One turning vector, and how many ticks it has turned:
The counts run from 0 to 256.
[110 120 116 118 109 117 102 109 137 119 165 153 155 124 167 196 114 128
 135  98 124  86 142  92 100 120  85 127  96 160 157 136 158 136 124]
182
[123 134 111 158 106 147  90 101 111 153 147 170 198 109 151 148  87 142
 109 135 118 112 169  90 110 137 114  94 138 131 127  95 129 122 169]
35
[144 130 127 157 117 117 119 134  94 156  86 155 170  91 165 155 114 129
 153 110  85 108 162  99 124 109  61 108 130 138 155  97 140 115 127]
196
[ 89 142  70 134 111  90 120 125 129 131 123 119 146 134 104 186 131 132
 153  96 166  70 145 140 122 119  88 118 123 120 139 127 172 135  97]
215
[115 137  93 116 106 116  87 129 110 130 119 119 172 126 157 149 109  95
 143 102 169  82 147 117 147  92 102  85 167 174 128 140 115 128  92]
221
[110 132  76 154 112 141  79 112 121 147 114 130 209 122 171 151  92 110
 131 128 149  78 150 133 135 129 141  86 129 117 131 119 139 124 112]
69
[106 104 119 158 118 129  90 126 118 188 127 160 180 129 167 154 128 151
 111  94 112 115 181  96 126 151 118 124 122 120 155  76 175 123 140]
37
[121  99 159 102 123 104 128 129 119 143 139 160 123 143 113 168 150 151
 106  88 102 119 173 100  71 174  88 126 149 145 138 102 169 129 125]
6
[135 121 132 106 112 125 102 150  88 105 107 130 168 129 178 138 129  97
 129 129  98 106 154 136 110 142 129  45 158 156 124 160 117 106  86]
109
[131 141 123 127 103  95 135 128 113 130 140 169 153 110 112 157 133 163
 111 160 108 106 188  91  73 134  76  94 136 138 114 102 126 109 173]
164
[122 143  87 156 110 111 120 115 108 127  97 130 188 100 141 163 105 114
 164 146  96  78 138 153 120 137  99  81 108  91 157 115 158 129  98]
73
[112 140  91 148 101 100 124 151 115 126 114 121 172 106 184 168 138 104
 160 135 151  67 158 135 150  93 102  90  92 138 145 144 144 102 109]
64
[140 113  98 126 124  98 106 112 104 152  73 135 166 134 102 167 138 104
 123  90 118 101 168 150  91 156 119 114 149 127 141 106 156 147  73]
83
[114 132 121 123 108 122 131 153 105  96 106 123 145 126 168 149 134 123
 154 140 115  73 132 169 114 145 117  50 132  92 139 170 159 104  98]
107
[139 128 130 114 103 104 145 125 112 117 143 169 122 128 109 172 153 168
 100 136 126  97 180 103  65 135  78  94 137 147 104 133 132 110 164]
9
[128 131  90 162 107 102 106 122 127 141 124 148 199  96 165 175 121 111
 138 134 102  91 169 129 100 139 109 121  77 126 154 103 165 128 111]
194
[102 139 110 142 112 141  96 125 102 148 101 133 175 126 178 140  97 125
 154 104 143  99 136 116 166  91  97  82 167 139 147 130 134 111 117]
67
[102 130 106 139 116 107 105 151 118 130 102 113 169 126 176 150 129 110
 171  95 124  83 136 153 145 130 108  87 118 110 169 136 176 120  68]
227
[120 113 119  96 127  94  98 126 112 139 104 128 149 154  80 152 128 111
 118  75 120 102 151 144  90 168 106  94 177 131 121 117 148 139  70]
247
[ 75 138  84 139 114 137  95 137 109 140 119 113 166 141 152 146 108 130
 160 102 167  72 126 143 162 110 113  72 159 100 137 137 152 121 107]
223
[145  99 155 121 118 118 126 129 114 144 130 169 152 119 141 170 150 147
 105 105  87 119 187  98  73 166  95 124 118 148 151 101 159 118 130]
161
[111 116 154 113 117 141 111 137 102 159 141 158 146 154 117 134 120 176
  92 107  99 126 170  94  98 166  97  87 195 128 118  98 135 109 157]
2
[132 124 110  95 116 104 115 135 102  98  87 114 129 149 133 167 158  99
 138  96 148  71 157 147  93 121 105  88 154 153 136 164 147 140  73]
96
[113 120 105 150 120 157  71  91 118 155 133 170 189 119 176 165  86 137
 125  97 115  94 150  90 121 136 101 109 135 124 155 115 158 138 140]
191
[100 143  93 144 107 139  80  92 131 145 159 147 201 111 153 155  79 128
 127 121 118  94 147  96 136 127 107  99 122 130 131 103 134 132 135]
190
[116 111 138 109 106 111 104 121 127 133 158 155 146 149 101 171 152 150
  87 115 107 110 181 109  61 185 119 115 134 141 115  99 167 130 133]
5
[111 124 105 166 111 127 108 125 119 158 123 149 189 103 174 165 129 141
 134 119 119  92 157 130 125 141 108 118  89  99 161 104 181 123 122]
193
[101 154 109 103  92  96 116 160 112 122 138 102 141 149  87 142 127 126
 123 130 165  88 153 147 110 129 116  57 184 137  95 148 120 107 109]
254
[117 105 160  92 119 135 135 141 111  98 138 154  96 152 175 156 161 153
 124 105 118  91 153 113  93 137  98  79 140 135 136 176 164 106 130]
140
[ 86 109 142 102 120 145 102 112 124 136 173 160 118 162 132 161 133 172
 110  76 152  92 155  86 104 132  85 119 153 136 143 130 165 124 152]
15
[127 119  83 145 117 117 103 102 101 153  87 125 182 135 100 157 131 121
 126 117 140  92 168 165  92 158 137 101 137  98 126 102 165 139  90]
82
